In the rows, 128 means zero.
Rotation paths and how fast each direction turns (degrees each step)
Each turn is a multiple of 5 degrees from 10 to 175, or 0.
Each row of a path follows its step; steps can be skipped.
Path 1:
step 2: [135 123 127 133 141 130 139 136 116 131 125 121 125 129 131 143 112 125
 112 131 122 126 130 139 128 133 130 135 125 116 139 144 134 137 125 139
 133 121 138 116 140 131 117]
step 4: [132 117 125 119 138 129 120 130 119 132 124 137 114 131 144 119 125 133
 127 130 142 111 116 131 126 131 118 120 131 125 131 126 127 110 123 126
 142 135 137 123 133 144 136]
step 5: [134 118 118 130 140 112 136 126 121 134 128 124 109 126 130 126 104 136
 123 113 131 126 143 132 119 129 131 125 126 120 121 116 131 131 129 129
 126 116 132 130 133 123 139]
step 7: [117 124 121 134 129 124 117 140 111 116 117 128 118 125 135 129 129 120
 103 124 120 114 121 136 128 134 123 143 117 118 136 132 131 121 126 131
 135 129 131 123 122 124 126]
step 10: [137 134 119 125 122 122 124 126 112 136 129 132 113 127 138 117 121 121
 122 116 124 120 145 128 134 138 137 143 131 123 117 117 117 133 127 135
 127 124 139 116 119 134 124]
step 11: [127 129 127 132 139 123 123 131 118 144 115 137 127 138 135 133 118 130
 114 137 131 144 132 145 142 132 125 137 126 127 129 140 117 131 132 133
 136 117 115 129 117 127 135]
step 15: [127 114 126 127 143 126 133 138 117 129 121 146 127 127 143 129 124 114
 130 129 133 126 132 139 125 134 136 132 147 132 124 122 112 123 118 134
 125 122 134 118 124 137 116]
step 17: [131 130 131 138 136 136 136 125 120 131 122 136 117 125 135 114 116 126
 139 139 136 109 133 134 128 137 121 128 115 121 137 127 136 129 135 128
 135 117 111 121 142 119 121]
step 20: [135 117 140 119 141 121 133 129 121 137 109 137 121 123 131 121 126 131
 127 133 124 120 127 144 119 142 136 130 135 119 140 141 126 118 131 134
 131 117 138 125 131 134 139]
step 29: [144 117 135 133 135 132 117 132 120 130 114 121 116 133 121 120 125 118
 125 138 136 137 126 135 124 141 115 146 118 127 125 135 123 121 130 115
 140 128 124 130 126 138 132]
[132 127 127 125 126 128 127 130 128 130 129 130 125 125 126 128 126 131
 132 128 129 125 130 122 128 124 128 127 123 130 126 128 130 130 121 125
 129 125 125 127 131 127 129]
85
[129 127 132 129 134 129 128 124 128 130 126 126 129 129 126 126 124 127
 135 129 126 126 127 128 126 127 127 127 126 126 130 125 129 123 129 125
 128 132 131 129 126 125 134]
90
[125 127 124 132 122 129 126 129 129 131 124 127 124 124 128 128 127 126
 128 127 126 129 133 131 130 126 128 126 128 129 128 130 128 129 128 127
 131 132 132 131 127 129 133]
20
[125 132 128 129 128 132 128 124 129 127 129 133 128 123 128 127 128 133
 128 131 130 129 130 131 126 129 133 128 127 131 129 132 125 124 130 127
 128 125 126 131 130 125 129]
130
[130 125 127 131 128 128 128 127 122 127 125 125 128 122 130 131 125 129
 128 128 132 125 127 128 133 130 129 130 131 126 127 128 126 126 131 126
 127 125 126 123 127 130 131]
0
[132 124 124 129 130 126 133 128 130 131 127 132 129 131 127 124 133 130
 126 127 130 125 131 127 128 123 129 128 128 128 126 128 125 128 131 130
 126 126 130 127 124 127 131]
70
[130 124 127 125 127 130 134 127 128 127 129 130 130 127 129 129 127 126
 129 129 127 124 130 131 128 132 125 123 128 127 126 134 132 127 127 129
 122 131 127 129 131 128 129]
20
